In the rows, zero is written as 128.
One turn moves each row of this set onto another row. After a few examples, where does it send each row asked below?
k_446: [ 93 110 119 137 103 150 115 141  82 140 134 112 141 137 122 129 111 115
  83 117 154 132 116 102 105]
k_892: [ 76  98 107 135 124 141 107 151  87 132 145 119 154 139 126 130 116 117
  90 122 137 115 121 110 114]
k_634: [133  90 154 134 116 125  96 113 132 111 122 146 157 130 157 166  94 122
 101 116 146 128 114 143 133]
k_22: [ 93  81 106 118 121 133 117 142 106 143 128 126 104 106 110 124 103 136
 117 128 142 120 128 138 143]
k_263: [123 108 169 139 137 104  94 139 120 115 131 149 139 142 163 184 122 115
 104 119 152 119 114 137 118]
k_185: [143 155 146 129 135 134 100 122  97 111  89 141 132 102 146 154 153 109
  96 115 173 139 120 105 116]
k_412: [103  83 101 127 121 135 124 135 107 144 132 134 109 108 104 120 109 154
 135 126 137 130 124 126 141]
k_215: [110 115 115 152 170 110 139 119 139 105 134 134 151 130 140 132 138 106
 144 127 115 128 133 152 112]
k_332: [110 112 140 162 183 101 111 137 145 116 135 168 139 115 143 140 124 116
 106 137 123 116 142 146 129]
k_625: [119 104 149 135 142 123  98 120 132  87 129 142 158 140 157 166 105 105
  88 114 137 135 124 137 121]
k_346: [ 89 145 130 141 109 146 159 129 128 138 147 117 127  93 112 113 135 151
 105 124 154 120 131 112 158]
k_938: [146 157 164 133 128 126  90 122 120 112  93 145 134 127 155 155 144 130
 107 122 184 144 124 122 112]
k_960: [116 163 136 150 115 151 124 148  98 143 121  92 118 128 105 122 130 158
 112 139 159 140 138 124 108]
k_698: [129 165 147 128 147 121  90 129 103 108 126 152 132 119 153 161 174 131
  93 117 180 125 121 124 110]
k_360: [127 163 133 151 128 124 119 115 134 149 129 155 170 108 131 130 182 145
 137 129 135 146 114 136 113]
k_592: [116 165 144 134 145 118 127 119 148 136 126 162 153  91 141 131 189 134
 117 122 146 141 123 125 123]
k_836: [ 87 110 117 142 107 155 128 139  87 118 133 110 146 135 118 127 105 114
  95 115 141 124 122  96 118]
k_228: [117 128 108 155 173 118 121 123 149  95 137 144 143  93 133 139 121 127
 117 133 109 126 134 155 140]
k_388: [116 149 141 157 123 156  99 153  97 138 126  97 119 144 123 135 113 158
 102 148 161 133 140 119 109]
k_871: [ 95 155 156 144 119 132 145 138 124 154 156 119 126  97 110 124 136 156
  90 132 169 120 137 115 154]
k_980: [ 93  96 111 118 135 114 117 147 104 155 138 142 110  97  98 124 127 152
 130 127 148 116 128 135 146]
k_513: [129 111 140 143 133 129 113 109 142  92 135 120 134 143 179 161 103 119
 115 125 159 122 119 147 117]
k_639: [127 148 133 150 107 153 122 141 100 138 117  94 117 138 116 127 118 168
 121 137 162 143 131 112 119]
k_949: [114 148 145 144 158 122 102 118 134 138 141 176 158 114 139 120 182 153
 115 139 142 129 139 150 116]
k_717: [130 138 136 139 149 124 134  98 126 143 127 168 147 103 124 114 179 119
 141 115 157 141 130 127 103]
k_905: [116 113 110 147 168 112 105 126 154 114 138 169 142 108 129 142 134 127
 138 126 115 133 127 158 121]
k_188: [ 92 140 125 141 115 129 157 134 137 151 154 113 131 102 107 111 129 158
  99 128 154 119 134 133 156]
k_623: [141 138 167 119 129 150 113  95 120 112 118 143 115 103 162 145 151 121
 104 116 187 135 127 120 112]

k_263 -> k_332
k_938 -> k_625
k_388 -> k_892
Where do these go?
k_623 -> k_513
k_185 -> k_634
k_346 -> k_639
k_188 -> k_960

